In the rows, zero is written as 128.
One hidden turn or mirror swaps the rows below in pairs. Which row is each named row swapped with?
The rows were stretched afterwards, more along some directions than others.
z_492: [109 119 114 120 137 127 144 139 101  92 142 143 150  92 111 115 114 141
 152 140 125 110]
z_98: [121 105 135 112 129 124 109 140 124 119 150 149 149 111 108 146 106 137
 165 124 140  96]
z_852: [103 140 140 111 100 154 160  88 103 103 145 159 133  95 140 112 121 150
 158 101 104  98]
z_33: [121 111 139 115 128 116 120 150 116 111 139 148 151 101 105 145 104 150
 161 110 152  92]
z_443: [108 120 149 107 103 156 154 109  95 132 139 137 134 102 127 118 139 146
 140 100  88 105]
z_425: [119 110 146 106 134 117 114 146 115 111 144 152 152 108 105 146 103 142
 167 113 140  90]
z_555: [106 115 104 113 140 118 144 149 105 104 162 148 158  88 117 123  99 139
 146 137 125 100]
z_422: [109 114 120 129 130 129 145 137  98 102 137 139 155  92 112 114 108 139
 153 145 135 108]
z_932: [108 159 155 146 112 110 138 106 113 119 134 159 109  86 120 124 127 129
 164 102 110 115]
z_929: [113 122 118 116 144 134 156 147  96  85 148 137 147  93 118 113 102 156
 143 126 124 106]
z_872: [ 97 168 102 128 119 122 150 126 124 114 152 153 100  93 122 128  98 159
 149 106 134 120]
z_291: [118 111 132 110 138 128 153 126  93  92 136 147 167  91 112 115 106 144
 150 136 124 103]
z_542: [117 111 144 101 127 127 117 143 111 111 139 157 151 108  98 143 102 149
 172 112 151  88]
z_778: [131 119 129 109 128 119 107 143 117 112 152 155 151 104  99 135 107 148
 167 120 145  81]
z_215: [ 99 162 131 137 122 117 168 122 113 116 146 153  98 111 129 140 100 141
 140  96 142 123]
z_307: [119 115 130 105 143 103 118 158 132 119 161 148 147 106 111 148  96 144
 150 117 141  91]
z_32: [110 129 118 105 104 154 172  84 106 110 144 172 133  95 150 104 118 147
 147 103  90 108]
z_845: [110 101 124 114 140 135 153 131 106  96 154 139 166  92 130 120 110 147
 147 132 107 101]
z_80: [114 103 116 125 131 129 152 135  93 101 139 143 159  95 110 115 105 154
 148 135 127 106]
z_189: [ 99 166 134 141 111 125 130 127 119 131 155 152  95 109 123 121 121 139
 163 102 120 123]
z_500: [102 140 136 120 109 150 170  87  94 114 147 142 125  95 147 102 125 130
 147 126  87 115]
z_54: [101 157 128 117 115 123 139 126 127 129 140 143  88 111 121 126 116 152
 156 107 131 116]
z_496: [100 134 134 121 111 152 167  87 111 113 142 142 119  86 153 113 117 140
 143 114  92 107]
z_360: [108 120 107 118 137 136 144 128  98  98 144 150 153  88 106 121 109 137
 158 147 131 100]
z_861: [106 130 133 106 105 153 161  84 112 113 140 157 136  89 144 110 133 146
 158 113  84  93]
z_233: [102 170 124 134 115 112 137 113 118 115 130 153  90  87 111 122 118 147
 160 110 131 110]
z_49: [112 167 135 143 112 128 144 106 106 124 133 157 102  92 118 116 117 142
 158 113 124 125]
z_899: [112 117 108 121 138 135 141 136  98 102 155 147 163  83 111 125 111 142
 149 138 127 103]
z_961: [104 124 122  94 104 136 164  98 110 115 147 157 125  91 138 107 134 151
 147 103  86  86]
z_256: [107 128 143 113 108 140 167 108 116 121 143 143 121  93 158 107 128 152
 139  99  83 110]
z_935: [103 165 125 115 119 124 150 121 119 111 138 173  91 105 122 124 112 157
 154  82 124 115]
z_350: [122 137 127  94 108 140 159  93 102 114 154 150 150  85 146 105 132 132
 153 124  89 108]
z_24: [121 109 140 101 134 120 107 141 111 122 156 153 155 110 103 143 111 137
 165 119 130  89]
z_730: [104 120 113  94 106 151 177  89 106 119 152 155 145  93 139 116 136 152
 143 113  95 102]
z_81: [110 172 132 119 124 111 139 119 114 112 153 149  95  96 125 125 123 136
 161 102 115 123]
z_276: [111 111 108 111 138 131 149 146 102  99 139 141 148 102 115 114 101 153
 145 136 136 107]
z_532: [103 169 142 121 114 126 150 145 116 123 146 147  90 105 127 131 100 159
 141  87 118 122]
z_803: [114 105 103 118 138 135 146 133 109 100 136 144 156  94 114 123  93 148
 149 146 141 105]
z_814: [113 149 128 111  90 159 159  97  95 117 141 163 131  92 131  95 125 150
 149 118  99 100]
z_889: [115 111 132 115 131 119 113 154 123 121 159 154 142 114 106 142 110 150
 155 111 143  83]
z_927: [113 139 124 109 110 164 177  85 101 101 138 144 120  96 152  98 123 146
 150 119 103 122]
z_823: [109 132 121 101 109 157 169  93 104 112 154 144 131  92 145 106 136 144
 142 117  92  97]
z_79: [103 126 125 128 108 148 169 103 126 121 137 145 119  89 151 107 121 150
 141 113  99 117]
z_723: [114 115 143 106 139 109 108 144 114 110 151 155 153  98 101 146 113 135
 168 116 130  83]
z_181: [114 107 139 109 133 112 121 149 123 114 147 147 144 107 113 148 101 140
 162 114 140  87]
z_947: [108 172 133 135 123 116 154 125 106 111 135 141  88 101 116 129 106 145
 150 103 139 124]
z_824: [106 176 141 117 132 133 160 131 110 108 141 139  94 106 129 132 101 148
 149  99 136 141]
z_213: [ 98 168 124 136 119 132 160 113 109 113 138 158  81 107 120 125  97 144
 148 104 140 117]
z_188: [100 170 126 146 123 121 155 117 121 114 134 151  91  98 127 130  96 144
 154 110 133 123]
z_894: [103 123 130 118  95 164 164  97 105 120 136 144 128 102 145  93 132 155
 157 113  93 119]
z_769: [103 161 113 144 110 125 147 140 114 131 137 143  93 108 112 117 118 144
 130 113 141 114]
z_115: [123 123 127 128 131 110 112 143 123 111 142 155 143 107  97 140 101 147
 169 127 158  96]
z_352: [114 107 141 111 133 117 107 151 123 128 156 142 151 104 106 150 110 139
 165 119 134  95]
z_910: [112 114 101 116 138 133 142 140 105 101 150 147 157  92 112 119 104 143
 150 146 131 103]

z_723 pairs with z_803
z_910 pairs with z_425
z_422 pairs with z_352
z_889 pairs with z_80
z_947 pairs with z_823
z_32 pairs with z_935

